In the data rows, 128 means zero.
Here are some numbered points:
[108 198 143  93 172 137  92 106 122 110 148  93 165 155 108 122 208 131
 121  53 132  90 153 108 188 139  90 178 122  48 158  94] 0
[142 166  51 161 156 147  92 131 122  93 105  93 114 147 132 109 130 120
 132 145 198 141  52 132 143  88 158 106 143  89  49 169] 1
[142  90 134 153 114 137 160 131 181 206 177  93 199 117 173 174  48 120
  91 154 159 173 110 108 123 139  49 106 133 179 108  94] 2
[ 91 141 110 161  97 113 160 157 199 110  47 110 114  87 166 109 202 120
 132 124 132 121  93 121 168 129 150 191 188 202 121 196] 3
[132 150  93 168 192  55 134 157 152 176 118 110  56 117 209 122 130  90
 167 145 192 173  52 173 175 129 179 119 181 202 150 190] 4
[150 121 134 134 127 147 160 131  92 134 148 124 173 104 121 122 106 131
 121 135 108 150 216  91 123 190 120 106  51  89 150 135] 5
[150  90 134 110  55  96 143 172 133 144 129 135 148 255 121 194 140 120
 167 111 198 179  93 121  51 164  49 106 143 120 141  53] 6
[ 91 158 143  93  97 197 168 106 122 123  88 255 128 128 121  92 172 219
 167 183  50  49 134 150 152 118 120 140 143 131 108 212] 7
[121 121 168  93 127 147 109 140 133 110 201  52 128  87 108 160 232 150
 121 111 132  90 161 108 168 148 107 165  92  48 180  94] 8
[173  49 152 110 156  96 123 140  51  93 183 124 157 200 121 167 149 131
 132 124  50  49 168 108 160 139  90 157  51  48 150 124] 9
[121 121  51  52  55 113 109  89 122  52 105  52  56 117  91  92 106  90
 108  53 108  90 110 159  51 118 192 106 122 131  91  53] 10
[108 132 123 110 156 203 175 178 181 134 139 176 128 162 180 109 197 238
 167 145  91 121 188 198 143 105 158 208 143 179 108 124] 11
[173 132 152 134 156 126 134 149 109 144 139 124 165 117  91 122 119 107
 159 124  50  90 144 121 110 164 107 119  92 131 166 162] 12
Which two points above are nearest to each new point? Their numbers follow each, smallest number first.
[121 150 152 110 114 178 143  89 133 123  88 135 139  46 132  92 178 208
 151 145 108  49 134 150 152  47 131 223 152 106 150 190] >> 3 7
[192 121 168 144  97  55 143 106 143 182 201  52 210 104 151 160  48 107
 132 124 121 179  93 108  51 164  90 119 122 172  49 124] >> 2 12
[108 158 123 175 192  96 109 185  51 182 105  52  97 117 198 109  89 131
 215 154 198  90 110 180 188 105 173 119 133 172 108 135] >> 1 4
[108 108 143 161  97  55 123 165 122 134 105  93 128 255  91 216 130  90
 121 111 142 186 144  91  92 156 120 119 211 140 108  53] >> 2 6
[180  90 160 175 114 137 109 140 109  52  88 135 187 117 132 160  89 131
 142  53  91  90 134 108 110 164 141 119 122 185  91  94] >> 5 12
[132 121 110 182 198 178 168  48 109 169 139 135  97 205 132 181 223 141
  50 135 142 158 110 142 123  88 158 106  92 149  49 196] >> 1 5
[ 49 132  51 161 127 178 134 106 109 144 118  93  56 117 121  51  89 131
  91 124  91 166 123 198 205  88 158 106 160 131 108 135] >> 1 3
[132 108 123 153 114  96 123 191 109 134 105 135 148 104 108 187 119 107
 132  94 121 121  93 132 123 164 165 157 152 140 141  53] >> 5 12
[108 132 123 144 172  96 134 131 122  52 118 110 139 104 121 143  89 120
 121  53  50 107 110 108 134 105 158 223 109 202 173 135] >> 3 12
[108 150 123 110 172 171 152 149 122  93 139 124 128  87 108  51 140 120
 180 162  50  90 200  91 143 118  49 208 143 140 158 176] >> 5 12
[158 108 160 161  97 126  92 165 160 176 183 144 128 104 108 133 119 120
  91 135 159 141  93  50  92 139  90 130 122 165  49  94] >> 2 12
[180 132 152 123  55 155 134 131 160 144 212 110 173 104 166 174  89  90
 142 145 192 173  93 108  92 105 107  89 133 165 108  94] >> 2 6
[132  90 182 110  55  96 109 149 167 206 163 124 139  87 151 152 130 131
  91 154 121 173 134  50 110 156 107 106 143 149 108  53] >> 2 5
[132 141 182 110  97  55 134 165 109  52  88 135 165 117  50 143 119  90
 132  94  91 121  93 108  92 190 107 149 133 149 192  53] >> 5 12
[ 91 141  93 110 164 126 175 131 143 176  88  93  97 147 204 143 172 158
 151 135  50 158 161 186 123 105  49 165 188 131 180 124] >> 3 11
[166 121 175 110  97 126  92 131 167 144 105 124 139 235 108 187  89 120
 142 124 132 141 123 121  92 177  90 119  92 172  91 111] >> 6 12
[108 166 123 123 156 147 205 106 152 110  47 182 114 104  91  92 157 165
 167 189  91  49 194 142 168 129  49 208 216 140 141 135] >> 7 11
